In the data rows, zero lies at 4.5, halfway between 4 and 5.
Some points, each followed by its number:
[6 3 3 4 4 4 7 5 5 5 3 4 4 6 4 3 6 5 4 3 5 4 3 9 7 6 5 4 2 4 3 5 3 4 5 3 3
 6 3 6 3 5 6 5 4 8 6 4] 0
[6 4 4 5 3 6 3 3 4 5 4 6 4 5 4 5 3 3 3 5 4 4 7 5 3 4 5 5 5 5 3 6 3 4 5 4 5
 5 1 5 6 3 4 6 4 7 4 3] 1
[2 5 5 0 4 8 9 8 8 7 9 7 4 5 9 1 7 5 4 0 0 3 5 0 6 3 0 0 0 7 3 5 0 9 9 0 4
 7 3 7 9 9 0 3 5 6 5 7] 2
[5 5 6 5 5 5 3 5 4 3 6 4 5 5 3 2 2 2 6 4 6 4 7 6 3 5 5 6 6 6 5 4 5 3 5 5 7
 4 3 4 6 4 5 5 7 6 4 4] 3
[5 6 4 6 4 5 7 4 5 3 5 5 3 7 5 3 6 6 4 6 4 5 5 6 3 4 4 5 5 3 4 5 7 4 4 4 4
 5 7 3 2 2 7 6 6 1 4 5] 4
[4 7 4 4 4 3 3 4 2 4 5 6 7 2 4 5 3 5 4 4 3 4 7 5 4 3 4 4 3 3 3 5 6 4 6 4 5
 3 3 2 3 6 3 3 4 5 4 6] 5
[5 3 4 4 5 2 4 4 7 2 7 5 6 8 7 3 3 5 2 6 6 4 3 4 4 6 7 6 3 3 6 3 7 5 3 4 3
 2 2 5 7 4 3 5 7 7 3 5] 6
[4 4 3 3 5 3 6 3 4 4 3 3 5 5 3 5 5 7 3 3 4 4 4 5 3 5 7 4 6 4 3 4 7 4 5 4 4
 6 6 3 1 3 7 7 4 1 4 4] 7
[5 9 3 4 8 5 1 6 8 1 7 2 7 2 5 3 6 5 4 8 6 3 4 5 7 9 4 2 4 3 7 4 7 0 5 2 8
 6 1 6 6 5 1 2 0 9 1 9] 8
[3 6 5 3 4 4 5 4 3 5 3 5 4 3 4 5 4 6 4 3 4 4 5 3 4 5 5 4 4 4 4 5 5 5 5 4 4
 5 5 3 2 4 6 6 3 1 4 4] 9
[6 3 5 7 4 6 4 7 7 3 5 7 5 4 3 4 4 4 6 4 4 4 5 2 5 6 2 6 6 3 4 2 4 4 6 3 1
 4 5 5 6 7 4 5 1 5 5 4] 10
[4 3 4 3 3 4 4 4 4 6 2 5 6 3 3 8 6 4 6 4 4 4 4 2 4 3 5 5 5 4 7 4 3 6 4 6 4
 4 7 6 5 3 5 5 8 4 7 6] 11
[1 3 9 5 0 9 5 6 3 9 8 8 7 6 5 8 4 7 3 4 9 6 6 2 5 1 9 4 0 1 9 6 8 0 4 3 0
 0 4 7 9 3 9 0 6 9 8 7] 12
[3 4 4 5 4 4 7 3 4 4 3 4 4 7 4 5 6 6 3 3 5 4 3 6 3 4 7 3 5 4 3 4 6 5 5 4 4
 6 6 3 1 3 8 6 6 1 3 4] 13
[3 6 5 4 5 4 6 5 9 4 7 5 6 7 7 4 5 6 3 8 5 4 5 2 6 5 4 5 6 4 5 5 9 5 4 5 3
 3 4 4 5 3 7 6 6 1 4 4] 14
[6 3 5 3 3 4 6 4 3 4 4 5 3 6 3 6 5 5 5 5 3 6 3 6 3 3 5 4 2 6 3 4 3 4 6 4 4
 5 1 6 7 3 4 3 8 8 7 4] 15
[9 6 4 5 5 8 1 5 8 4 4 6 4 3 2 2 0 4 2 5 8 4 9 2 3 2 2 4 9 9 5 7 8 6 2 9 8
 9 2 9 9 6 5 8 1 8 2 5] 16
[3 4 6 6 4 5 5 4 3 4 3 5 5 6 5 3 6 4 4 5 4 5 4 4 4 3 4 3 5 4 5 4 5 4 4 4 4
 5 6 5 4 3 7 7 8 1 4 4] 17
[5 4 4 5 6 2 4 6 5 6 5 6 6 5 4 4 3 5 2 4 2 5 6 4 5 1 2 4 3 3 3 3 7 3 5 3 3
 2 3 3 4 4 4 2 2 5 4 4] 18
[4 3 7 5 3 4 6 5 3 4 3 6 4 6 4 6 6 4 5 5 3 5 4 4 4 4 5 4 5 5 5 4 4 3 5 5 4
 4 3 3 6 2 5 6 9 5 7 4] 19
[6 5 3 4 7 3 1 8 0 6 2 5 5 2 5 2 5 7 1 7 6 7 6 3 3 7 4 9 3 1 7 6 3 5 2 7 7
 5 6 5 6 5 5 1 2 2 2 4] 20
[6 5 3 4 5 6 5 3 4 4 6 6 2 3 3 4 2 4 3 3 3 5 4 4 3 4 3 7 2 3 4 5 6 6 5 5 4
 2 3 5 5 5 3 4 5 7 4 6] 21
[7 5 5 6 5 8 5 3 5 4 7 6 4 6 6 5 5 6 4 8 6 4 4 3 4 4 4 6 5 3 6 5 7 5 4 4 2
 3 6 3 4 3 5 5 6 2 5 4] 22
[5 4 3 4 5 5 7 4 3 3 3 3 5 8 3 4 4 5 3 4 5 4 5 9 3 5 7 5 5 5 5 4 3 5 4 5 6
 4 3 5 3 2 5 4 7 6 5 3] 23
[3 3 2 1 3 3 7 5 3 4 3 4 7 2 5 6 3 5 2 4 5 4 4 5 5 5 7 4 5 5 2 3 6 3 5 4 5
 6 6 5 2 2 4 7 1 3 5 3] 24
[7 3 4 5 4 5 4 3 2 4 6 5 5 6 4 4 2 3 4 2 3 5 5 6 2 3 4 6 3 4 4 5 4 6 6 5 5
 4 2 5 5 3 4 5 6 9 4 3] 25
[3 4 3 4 5 3 3 5 3 5 3 4 4 2 3 4 6 4 4 3 4 4 3 3 4 3 3 4 3 4 6 4 5 6 4 5 5
 6 7 5 2 4 6 5 5 1 3 4] 26
[4 5 5 3 6 4 6 6 8 5 6 3 6 7 5 4 4 7 4 6 5 4 3 3 7 7 5 5 6 6 7 6 7 3 5 5 4
 4 4 3 3 2 7 7 5 2 6 6] 27
[3 4 4 4 5 3 5 4 3 4 2 5 4 4 3 4 7 5 3 3 4 4 3 4 4 4 5 3 4 4 5 4 6 6 4 5 3
 6 7 4 1 3 7 6 5 1 3 3] 28
[3 5 4 7 4 3 3 3 4 3 3 3 5 4 6 4 5 4 4 4 4 3 3 5 7 4 5 2 3 4 4 5 3 6 5 3 4
 8 5 4 5 7 5 2 3 5 3 2] 29
[5 6 5 3 3 3 6 3 4 3 3 5 4 5 4 5 7 7 3 3 5 4 6 2 3 5 6 4 5 4 5 6 5 5 5 5 4
 5 4 3 2 2 9 8 5 1 4 6] 30
[5 5 5 5 5 4 3 5 5 4 5 5 6 5 5 3 4 4 6 4 6 4 7 6 2 3 2 4 5 6 4 4 4 3 6 6 3
 2 5 4 7 7 3 4 2 4 5 5] 31
[3 4 4 4 6 3 7 3 4 4 3 4 6 6 3 5 4 7 3 3 4 4 5 5 4 5 7 3 6 4 4 4 6 4 5 4 5
 5 5 4 1 2 7 7 5 1 4 4] 32
[2 5 8 5 5 5 5 4 6 4 4 7 4 3 4 3 4 3 7 2 5 5 6 2 7 3 3 4 7 5 6 7 4 4 7 7 3
 4 4 3 7 9 4 4 4 6 3 6] 33
[3 4 3 4 4 5 3 6 3 6 3 5 3 2 5 3 6 4 3 3 3 4 4 2 4 3 5 3 3 5 6 6 6 6 4 5 5
 6 7 5 1 5 5 4 4 3 4 5] 34
[5 4 4 3 5 3 4 4 5 4 5 4 4 4 5 3 5 6 4 3 5 5 1 6 4 7 3 2 3 3 4 4 5 3 6 3 3
 2 0 6 4 6 2 4 3 9 5 6] 35
[3 4 4 3 4 3 6 4 3 5 3 4 5 4 3 5 6 7 3 4 3 4 4 4 3 4 5 3 5 3 4 4 6 5 4 4 3
 6 7 3 1 5 6 6 4 1 4 3] 36
[6 7 4 4 5 3 3 4 2 2 6 5 6 1 5 5 3 4 4 5 5 4 6 6 5 4 5 5 5 3 3 5 4 4 4 4 6
 4 4 3 4 6 3 6 2 3 4 5] 37
[4 0 6 2 1 6 9 3 5 7 6 2 1 4 9 0 8 5 6 0 4 0 2 3 8 0 0 1 4 5 0 3 2 5 6 8 9
 7 6 5 8 4 4 8 0 1 1 4] 38
[7 4 5 6 4 6 4 5 4 4 7 5 5 5 4 3 2 4 7 6 6 5 4 7 4 4 5 4 4 6 5 5 5 6 6 6 5
 6 3 3 7 3 3 4 8 5 5 3] 39
[2 2 6 6 3 5 4 3 3 6 7 5 6 3 6 6 3 0 4 2 4 6 5 3 6 2 4 4 3 4 4 1 7 2 6 3 1
 3 0 4 2 8 7 3 4 3 5 4] 40
[6 4 3 6 3 4 5 4 5 3 4 5 3 6 4 3 6 4 4 7 4 5 3 9 8 6 4 4 4 3 5 5 1 4 4 5 2
 5 7 3 5 7 6 3 3 2 4 5] 41
[3 7 6 4 4 1 5 5 2 7 2 4 7 4 6 6 5 6 3 2 7 4 2 3 5 7 4 6 6 4 6 7 1 3 7 6 4
 7 4 3 5 4 5 6 0 9 5 4] 42
[7 3 3 3 4 4 7 4 6 5 2 5 4 6 4 4 6 4 5 4 5 4 4 8 8 6 3 3 3 5 3 6 4 5 4 3 4
 4 2 7 6 5 6 5 4 8 7 5] 43
[6 4 3 4 6 6 7 5 5 4 4 4 4 8 5 4 6 5 4 6 5 4 4 8 4 5 6 5 6 4 5 5 4 6 4 7 4
 5 6 3 3 2 7 3 7 1 3 4] 44
[7 4 6 5 4 5 4 4 5 5 9 6 5 6 4 4 4 3 6 6 4 6 4 5 5 3 5 5 3 4 4 4 6 6 6 4 5
 4 3 4 6 4 3 4 7 5 2 3] 45
[6 4 4 5 4 5 6 3 6 4 3 3 2 7 5 4 6 3 4 4 6 4 4 9 7 6 5 4 5 5 5 7 3 6 5 4 4
 8 7 3 5 5 8 4 4 4 6 4] 46
[4 6 3 3 3 3 5 6 2 5 4 4 3 2 5 3 6 3 3 3 4 4 6 2 3 4 4 3 4 3 5 5 5 4 4 6 3
 3 3 3 1 5 4 3 3 4 5 6] 47
[6 4 3 4 7 6 7 4 4 4 3 3 4 7 5 3 6 5 3 5 5 4 4 9 3 5 7 4 6 5 5 4 3 6 4 6 5
 5 5 3 3 4 8 3 8 3 5 3] 48
[4 5 7 6 6 5 3 6 5 3 4 4 3 2 4 5 5 5 8 4 3 4 5 4 4 4 3 6 7 5 4 4 3 3 4 4 3
 3 5 5 6 5 5 5 4 7 4 5] 49
[2 4 3 5 4 4 2 3 3 6 5 2 0 3 8 3 3 6 6 3 5 4 0 3 3 5 3 3 4 4 4 6 5 4 3 1 9
 4 7 3 3 7 2 3 2 7 5 4] 50
[5 3 4 3 6 7 5 7 3 4 2 4 5 6 3 6 3 4 6 4 4 5 6 5 5 3 4 6 7 6 4 4 5 6 4 4 4
 3 3 4 7 2 3 6 8 9 7 5] 51
[4 5 4 4 6 7 7 4 6 4 4 3 4 7 6 4 5 6 2 4 3 5 4 6 4 5 7 4 6 4 5 5 4 5 4 5 4
 5 4 4 4 2 8 5 7 1 3 3] 52
[0 3 5 4 6 6 6 5 7 6 3 6 3 2 4 3 5 3 6 3 5 8 6 2 6 6 3 4 6 4 1 4 3 4 5 4 4
 5 4 4 4 6 2 6 2 6 4 5] 53
[4 5 4 5 3 3 3 3 4 6 3 4 6 2 5 7 4 6 5 4 3 5 3 3 4 3 4 5 5 3 5 4 3 7 4 5 5
 6 7 8 5 5 3 4 6 4 3 7] 54
[5 4 6 3 3 4 6 4 4 3 2 6 4 6 5 5 6 4 4 5 4 5 4 5 3 3 5 5 4 6 4 5 3 3 6 5 3
 4 1 6 7 3 5 4 8 7 8 6] 55
[4 5 3 6 4 5 5 5 5 3 5 4 2 3 4 4 5 4 4 4 4 4 5 6 4 4 7 2 5 3 3 3 5 4 5 4 6
 7 7 3 3 6 5 6 2 2 3 5] 56
[6 4 9 0 9 3 0 3 7 0 9 4 8 7 9 9 3 3 0 3 8 4 0 1 0 9 9 8 5 2 9 7 5 6 1 4 6
 3 1 0 4 3 7 4 1 9 8 8] 57
[5 7 3 5 6 7 2 6 3 6 5 5 5 2 3 3 4 3 4 4 4 5 5 5 3 4 7 4 2 6 4 7 8 3 4 6 9
 4 8 2 1 4 3 3 1 2 4 5] 58
[5 7 8 9 4 4 3 6 6 3 9 9 6 1 9 0 6 2 6 5 0 3 9 1 3 7 4 5 0 7 3 1 5 1 7 6 5
 7 0 5 4 8 6 3 3 9 3 4] 59
[7 4 4 6 6 6 6 5 6 4 6 5 3 7 5 5 7 4 6 8 5 3 5 7 6 4 3 5 7 4 4 3 5 4 4 5 5
 4 7 3 6 4 7 2 5 1 5 4] 60
[4 5 5 3 6 3 6 5 6 4 4 4 6 4 4 5 3 6 5 3 4 5 6 3 3 5 6 5 6 6 5 5 6 4 6 3 5
 5 4 4 2 3 5 7 3 3 5 5] 61
[5 3 7 6 5 4 1 4 7 5 7 8 7 4 3 2 5 3 7 8 3 4 4 3 0 1 2 4 4 4 4 0 3 6 4 0 4
 4 1 2 5 7 4 2 4 2 5 3] 62
[2 4 3 4 5 5 3 6 3 6 4 4 3 3 5 3 6 4 4 4 3 4 5 3 4 4 4 3 3 5 5 5 6 6 5 5 4
 5 5 5 2 5 5 4 4 3 5 5] 63
[6 1 5 5 5 7 2 7 5 6 7 7 6 5 5 5 3 4 6 8 6 5 4 5 4 3 5 8 5 3 4 6 4 4 4 2 5
 3 4 5 7 4 3 6 5 5 4 6] 64
[5 4 3 3 3 5 4 5 3 3 4 5 5 4 4 6 3 4 3 5 4 5 5 5 4 4 8 5 4 4 3 5 4 3 4 4 4
 3 4 5 2 4 3 6 3 5 3 3] 65
[3 6 3 3 3 4 4 6 3 6 3 5 4 2 3 4 5 5 4 3 4 4 6 3 4 4 4 4 4 4 5 6 5 5 4 5 4
 5 6 4 1 4 5 5 3 1 4 5] 66
[9 2 7 5 3 7 5 3 5 3 8 6 5 4 6 4 5 7 6 9 4 5 4 2 6 3 2 6 6 1 4 3 7 5 1 5 4
 5 4 5 6 5 4 3 5 5 8 3] 67
[5 4 7 5 4 5 5 5 4 4 5 6 3 6 4 5 5 4 6 6 4 6 4 4 4 4 5 5 4 5 3 3 5 5 5 5 5
 4 3 4 6 2 4 6 9 5 6 4] 68
[8 4 6 7 4 6 2 7 5 4 7 7 6 5 6 5 4 6 6 7 4 3 5 6 2 2 3 6 6 3 4 3 4 4 4 3 2
 2 6 4 6 6 4 4 5 2 5 4] 69
[4 5 4 6 3 6 6 3 4 3 3 4 4 7 5 5 6 4 3 5 5 4 3 7 5 4 7 3 5 4 3 4 5 5 5 4 3
 6 6 3 2 4 7 6 6 1 4 4] 70
[3 6 5 5 3 4 3 3 1 4 2 4 6 3 4 6 3 6 5 4 5 5 3 1 5 4 3 6 5 4 3 4 3 5 4 5 6
 6 8 7 4 6 4 5 4 5 3 4] 71
[5 4 4 4 3 5 4 3 3 4 4 5 4 6 4 4 3 4 4 5 4 4 5 7 4 4 6 4 4 4 5 5 4 4 5 5 4
 2 1 5 5 4 3 5 5 8 5 3] 72
New points follow, each followed by the numbers of its two nearest points above, looking only along the 8 directions in which the numbered points spread most, nearest first.
[5 4 5 5 6 5 4 6 4 3 4 4 4 5 3 4 4 4 7 3 5 5 6 6 3 3 5 6 7 6 4 3 3 4 4 4 6
 4 2 3 5 3 4 5 7 7 4 5] 1 3
[3 4 7 5 4 4 5 5 4 5 3 6 5 6 5 4 6 4 4 6 4 5 4 3 4 3 3 3 5 4 5 4 6 3 4 4 4
 3 4 4 4 2 7 7 9 2 5 4] 17 19
[9 5 3 6 5 8 6 4 6 4 6 4 3 5 5 5 5 4 6 8 4 5 3 6 4 3 4 6 6 3 5 4 4 3 4 4 3
 2 6 5 5 4 6 4 5 1 2 4] 60 22
[4 5 5 8 4 6 5 4 5 5 3 5 5 6 6 3 5 4 5 6 4 5 3 6 5 3 4 4 4 4 5 4 4 4 4 5 4
 5 7 5 5 4 6 5 7 2 3 4] 17 60
[3 4 6 4 5 4 3 7 9 9 4 3 4 8 3 3 3 5 6 7 7 5 2 4 8 9 3 1 4 3 0 6 4 3 5 3 7
 5 0 2 9 9 7 5 0 7 4 9] 35 43
[6 1 5 5 5 3 5 5 7 4 9 3 4 3 6 2 5 3 6 4 2 3 2 0 7 4 3 8 4 4 1 3 9 6 1 2 1
 5 3 6 9 6 2 3 5 2 3 3] 10 31
[3 5 3 4 5 4 3 5 3 7 3 4 4 2 4 3 6 3 3 4 3 4 4 2 4 3 4 3 3 5 6 5 5 7 4 6 5
 6 7 5 2 5 5 4 4 2 4 5] 34 26
[7 4 5 4 5 7 9 5 6 4 2 3 3 8 4 4 6 4 3 3 4 4 5 9 4 6 6 4 6 6 5 4 4 6 5 6 4
 5 5 5 4 1 7 3 6 4 5 3] 48 52
[3 5 5 3 6 5 6 5 7 3 5 3 5 8 6 4 5 6 3 5 4 4 4 3 6 6 6 5 7 5 6 5 6 4 6 5 5
 4 4 3 3 2 8 7 7 1 4 5] 27 52
[3 6 4 3 7 5 5 6 8 4 6 3 5 7 6 4 4 6 3 5 4 4 4 3 6 7 6 6 8 6 7 5 6 4 6 6 4
 4 5 3 4 3 5 6 5 3 4 6] 27 14
[4 6 7 4 5 3 5 4 7 4 2 5 2 4 4 5 3 5 5 3 6 6 8 3 5 8 4 5 6 4 4 5 3 4 5 5 2
 4 3 2 5 5 4 8 2 4 4 7] 61 53
[7 4 4 3 4 6 8 3 4 4 3 3 3 8 3 3 5 3 3 3 4 3 4 9 4 5 6 4 4 4 4 4 3 5 4 5 5
 5 4 5 4 2 6 4 7 7 6 3] 23 0
[5 6 6 6 3 5 4 5 7 5 7 6 4 6 6 4 5 4 5 7 4 5 4 3 5 3 4 5 5 4 5 5 8 5 4 3 4
 3 4 3 4 2 5 6 7 2 4 3] 22 14
[6 4 5 3 4 4 6 3 4 4 3 3 6 6 4 4 3 4 4 4 5 4 5 8 3 3 6 5 5 5 4 4 3 4 5 4 7
 3 2 5 4 3 3 4 6 7 4 4] 72 25
[5 4 5 4 5 6 5 7 4 4 3 4 4 5 3 7 4 5 8 4 5 5 5 5 4 4 4 6 6 6 4 4 3 5 5 4 5
 3 4 5 6 3 2 5 9 6 7 5] 51 68
[4 0 7 4 4 0 6 0 6 7 8 0 0 0 6 6 0 8 9 6 8 7 1 5 0 9 1 0 5 0 7 0 1 8 0 0 8
 8 8 2 9 9 4 5 0 9 5 8] 50 29
[3 4 4 4 6 6 5 5 4 3 4 3 6 4 4 3 6 4 6 4 3 5 6 5 4 5 6 6 6 6 5 4 3 4 5 4 4
 3 4 4 4 4 4 7 2 6 4 4] 65 21
[6 4 4 5 6 6 4 5 6 4 7 6 4 6 7 4 5 5 4 8 5 5 4 5 3 5 4 4 6 4 5 4 6 4 4 5 3
 2 5 4 5 3 4 4 6 1 4 3] 22 60
[7 3 2 4 4 5 7 4 3 4 2 3 4 7 4 4 4 4 4 4 4 4 4 9 3 5 7 4 4 4 5 5 3 5 5 4 5
 5 4 6 3 2 5 3 5 8 5 3] 23 0
[3 3 5 5 5 5 6 3 3 5 2 5 6 7 5 4 7 4 3 4 4 4 4 3 3 3 5 3 4 3 6 5 5 5 5 4 4
 5 5 5 3 2 8 8 8 1 5 3] 17 13
[1 4 7 7 6 3 2 6 6 5 5 4 3 2 4 4 5 3 6 2 5 4 6 4 5 5 5 5 6 4 4 6 2 3 6 6 1
 4 7 5 6 8 3 5 6 6 7 5] 49 21
[3 7 5 4 4 3 3 4 4 4 3 6 4 2 4 5 3 5 6 2 3 5 7 3 4 5 4 4 6 4 5 5 4 3 6 6 3
 2 4 3 3 4 3 4 1 2 5 6] 47 63
[4 9 7 5 6 6 6 7 3 5 7 1 1 2 4 4 0 4 4 9 7 5 5 0 1 6 3 5 0 1 7 6 5 2 9 0 0
 7 1 2 6 8 9 0 4 7 4 5] 18 10
[6 5 6 6 4 7 6 6 6 6 6 5 3 6 4 6 4 3 7 8 5 6 4 5 3 3 5 6 5 4 4 3 6 5 4 5 6
 3 7 4 5 3 4 4 7 1 4 5] 22 69
[5 4 5 4 5 6 4 7 4 4 3 4 3 5 4 6 3 5 8 4 6 5 5 6 4 4 4 6 6 6 3 4 3 4 5 4 5
 4 3 4 6 3 3 5 9 7 6 5] 51 1
[4 5 4 6 3 5 2 3 7 3 4 7 6 6 3 1 4 5 1 5 4 4 3 6 9 4 2 2 4 2 5 7 2 5 4 1 4
 4 6 3 7 7 4 4 3 3 4 2] 29 41
[4 4 6 7 4 5 4 5 3 5 3 5 5 6 5 4 5 4 6 5 4 5 4 4 4 4 3 4 5 3 5 4 4 5 4 5 4
 4 6 6 5 4 5 6 8 3 4 3] 17 68
[2 9 2 9 6 2 4 3 1 9 9 4 5 8 7 2 6 1 5 0 9 5 0 7 9 6 3 6 0 8 4 1 6 3 9 0 9
 7 9 4 8 5 6 0 0 8 5 0] 29 50
[3 6 4 2 4 3 4 5 4 6 4 4 3 1 4 5 8 3 5 3 4 4 5 2 4 3 4 5 3 4 7 5 3 5 4 6 6
 5 8 5 2 5 7 4 4 2 3 5] 34 26
[5 5 4 6 4 4 5 5 5 4 2 3 5 6 5 4 5 4 4 4 4 4 3 7 8 5 5 4 3 4 5 5 2 5 3 4 4
 7 5 3 5 7 5 3 4 5 3 4] 29 41
[5 1 4 4 4 0 1 5 2 3 5 3 6 7 5 3 6 3 1 3 4 0 8 4 4 6 4 7 7 1 5 6 5 2 7 4 5
 5 1 4 4 3 0 0 1 3 4 7] 37 5
[5 6 5 5 7 4 0 5 4 6 2 4 5 4 4 5 6 5 7 1 5 5 3 2 8 7 3 3 1 5 2 4 3 6 4 4 4
 6 2 3 4 9 5 5 0 9 2 2] 50 53
[4 5 4 5 3 5 3 6 3 4 4 3 5 3 3 7 5 7 6 3 5 4 4 2 3 5 4 6 5 4 4 4 3 5 5 5 4
 3 6 7 6 4 4 5 4 7 3 5] 54 71
[3 4 5 6 5 4 4 3 3 3 3 5 5 4 4 4 6 4 4 4 4 4 4 5 5 3 4 3 4 4 5 3 5 5 4 5 3
 6 7 6 3 4 6 5 6 1 3 4] 17 26
[0 9 7 3 9 0 2 2 8 3 4 9 2 9 3 6 0 4 6 9 7 5 0 3 6 0 1 3 8 5 0 7 0 6 0 6 4
 4 4 0 2 3 4 4 3 0 7 8] 22 4
[2 4 3 4 4 3 6 3 3 4 3 4 5 5 4 6 4 6 3 4 5 4 4 7 4 4 6 3 4 4 5 5 6 4 4 4 4
 6 4 4 2 4 5 5 4 3 4 4] 24 7
[4 4 6 7 4 5 3 7 3 4 5 5 4 4 3 6 3 5 8 5 5 5 5 5 4 3 4 6 6 5 5 4 3 3 4 4 4
 3 6 5 6 5 4 5 6 5 4 3] 49 64
[4 6 3 2 7 6 3 6 6 6 5 4 5 4 6 6 2 3 5 3 5 6 5 2 7 6 5 7 6 5 5 6 4 5 5 5 4
 4 5 4 5 3 4 4 6 7 3 6] 49 21
[4 7 3 2 4 3 5 6 3 5 6 6 5 2 5 5 5 4 3 5 5 5 5 4 4 4 6 4 2 4 5 5 7 4 4 6 3
 3 4 2 2 5 3 4 2 3 5 5] 47 5
[5 5 3 2 8 7 6 6 4 6 3 3 4 6 4 6 3 3 5 3 3 5 6 5 6 5 5 6 7 6 5 4 3 6 4 5 3
 4 4 3 5 2 4 5 7 7 6 5] 51 1
[4 5 7 7 4 7 3 5 3 5 3 6 6 5 4 3 4 5 5 5 4 4 4 5 6 3 4 4 5 4 5 5 3 3 4 4 3
 4 6 6 6 5 4 6 5 3 5 4] 49 31
[6 3 7 3 5 2 6 4 9 3 3 4 3 6 4 4 5 6 2 5 6 4 5 4 4 8 5 4 6 4 6 4 6 4 6 2 4
 5 3 5 5 3 6 6 3 3 4 5] 27 52
[5 4 7 6 4 6 6 6 5 6 6 6 3 6 5 5 4 4 6 7 4 6 4 4 4 4 4 6 4 4 4 4 5 5 5 5 5
 3 4 4 6 2 5 6 9 3 5 4] 68 19
[6 3 3 3 4 3 3 6 3 4 4 5 3 5 6 5 5 3 6 5 5 5 4 5 5 4 7 3 3 3 3 5 5 4 5 4 4
 4 3 5 4 6 4 4 2 7 3 4] 21 29
[4 4 3 3 3 3 4 3 3 6 2 5 5 2 3 7 7 4 5 3 3 4 4 2 4 3 5 5 4 4 7 5 3 7 4 6 5
 4 7 6 3 3 6 5 7 2 6 6] 11 54
[4 6 6 3 5 2 3 4 4 5 6 5 6 3 3 5 3 3 3 4 4 6 7 5 2 3 3 5 6 6 4 5 4 3 7 4 6
 3 2 3 3 6 5 3 4 6 3 5] 5 21
[4 3 8 7 4 7 3 4 5 5 6 5 4 3 6 4 4 4 6 6 5 3 7 4 5 3 3 5 6 3 4 4 3 3 4 4 4
 4 4 5 9 5 3 6 2 3 5 3] 10 31
[5 5 3 4 5 3 3 4 2 5 6 5 5 3 5 4 4 3 5 4 3 6 6 3 4 2 4 4 3 4 3 6 4 3 5 5 4
 3 2 5 6 5 4 4 3 6 3 5] 21 5
[2 7 3 3 7 5 3 5 7 5 8 4 6 6 8 5 4 5 3 6 4 6 4 2 7 7 4 6 8 5 7 6 7 4 5 5 5
 4 5 5 3 3 5 5 4 5 4 8] 27 14
[7 3 4 4 3 4 6 3 3 4 5 5 5 5 4 4 3 5 4 3 3 5 4 8 4 3 4 6 3 5 4 5 4 4 5 4 5
 3 2 6 4 3 3 3 7 8 5 4] 72 25
[6 5 3 5 4 5 7 5 5 4 3 4 3 6 4 4 5 4 4 3 3 5 4 8 6 6 6 3 2 5 4 5 4 4 5 4 3
 8 6 4 2 4 7 3 4 4 3 4] 70 46
[5 5 5 7 4 7 4 7 3 4 5 4 4 3 3 7 3 7 8 5 5 6 4 5 2 4 4 5 6 5 4 4 3 4 3 5 4
 2 5 6 6 3 4 5 6 4 4 4] 49 64
[5 4 3 4 7 4 4 6 3 4 4 5 4 3 6 5 4 3 6 5 6 6 5 2 4 4 7 4 3 4 5 6 5 4 4 4 5
 5 3 3 4 5 3 4 3 7 3 5] 21 37
[7 5 5 5 5 6 4 5 7 4 7 6 4 6 6 5 5 5 4 7 3 4 3 4 3 5 4 6 6 3 5 4 5 3 5 4 4
 3 6 5 5 3 6 4 6 2 4 4] 22 60
[3 3 3 5 4 5 8 4 3 4 4 4 4 6 4 4 5 5 4 5 5 3 4 7 5 4 8 3 5 4 4 4 6 4 5 4 3
 6 5 6 2 4 6 5 4 3 4 5] 70 13
[9 8 9 4 7 3 9 0 7 1 9 1 0 0 5 0 7 4 0 6 9 7 8 0 6 8 4 9 6 4 3 5 2 0 7 1 2
 0 0 4 5 6 3 3 5 5 4 1] 6 10
[4 5 7 3 6 2 5 5 6 4 5 4 4 4 4 3 5 6 5 5 6 2 4 2 5 5 4 1 3 5 5 5 4 2 5 6 2
 3 2 5 7 5 4 3 1 9 3 5] 35 33
[3 6 3 3 5 3 5 2 6 5 5 3 4 4 7 2 5 4 6 3 6 4 5 6 7 5 4 3 1 5 5 5 3 4 6 5 6
 4 2 6 6 7 3 4 2 8 4 4] 35 29
[5 7 7 9 4 2 9 4 8 9 9 3 4 9 9 4 7 5 4 9 5 9 9 5 5 5 2 8 0 0 5 1 9 0 6 2 9
 8 3 7 9 1 8 5 3 0 3 6] 14 22
[5 8 1 7 8 8 8 0 4 5 3 2 6 5 5 7 0 7 3 8 6 7 2 4 6 5 4 5 5 0 1 6 9 6 2 4 5
 3 5 4 4 8 3 1 4 5 4 8] 37 20
[5 4 3 4 4 2 4 6 2 4 6 3 5 4 4 6 3 6 4 5 3 3 5 7 4 4 6 4 2 2 3 5 5 4 2 4 3
 4 4 4 3 6 3 4 3 4 4 3] 65 5
[5 3 5 5 5 8 4 6 3 4 3 5 4 5 4 4 5 4 6 4 4 5 6 5 3 4 5 7 7 6 4 4 4 3 4 3 5
 3 3 3 6 3 5 7 5 8 5 4] 1 3
[4 3 4 3 4 5 4 6 4 6 2 5 5 3 3 8 5 5 7 4 4 4 4 3 4 4 5 6 5 5 6 4 3 6 4 5 4
 3 6 6 5 2 4 5 9 5 7 6] 11 19
[8 4 4 2 6 7 5 5 5 3 3 5 3 7 6 4 5 5 3 7 4 5 4 5 3 5 5 6 7 5 4 4 3 5 5 7 2
 4 7 3 5 2 6 4 5 3 4 4] 44 52
[5 9 9 6 3 3 2 2 2 9 9 3 9 0 0 1 5 8 2 8 5 2 0 8 4 9 3 5 0 9 6 5 8 0 9 5 9
 0 5 9 5 9 0 6 0 9 8 9] 35 21
[4 4 4 5 5 4 5 3 2 4 3 4 5 2 3 6 6 5 5 4 4 4 4 4 3 3 3 4 4 4 7 4 4 5 4 6 5
 5 8 6 3 3 6 5 6 1 5 3] 26 28
[2 4 5 3 6 3 3 5 3 6 4 3 5 1 5 6 5 6 3 4 6 6 3 1 2 6 4 6 3 6 6 3 3 6 4 6 8
 6 6 6 4 5 4 3 3 3 4 5] 71 54
[0 7 0 8 4 3 1 1 9 9 9 3 2 7 9 9 5 4 3 9 9 6 0 0 0 9 9 6 0 0 9 2 2 1 2 5 8
 9 3 7 6 6 3 2 0 9 5 9] 8 50
[4 6 4 5 4 7 2 7 5 4 3 4 5 4 4 7 5 5 5 3 5 6 5 2 4 6 4 7 6 6 3 4 3 4 6 3 5
 5 5 6 7 5 4 5 5 7 4 5] 49 21
[3 4 7 4 4 3 5 5 6 4 3 6 4 6 5 5 7 4 3 6 5 5 4 2 4 4 5 4 5 5 4 4 5 4 4 4 4
 3 2 4 5 2 7 6 8 4 6 5] 19 68
[5 5 5 4 5 5 4 4 3 3 4 4 6 5 3 4 3 4 5 5 5 4 6 6 4 3 5 5 6 6 5 4 3 3 5 4 6
 4 2 4 5 4 3 6 5 7 4 4] 1 3
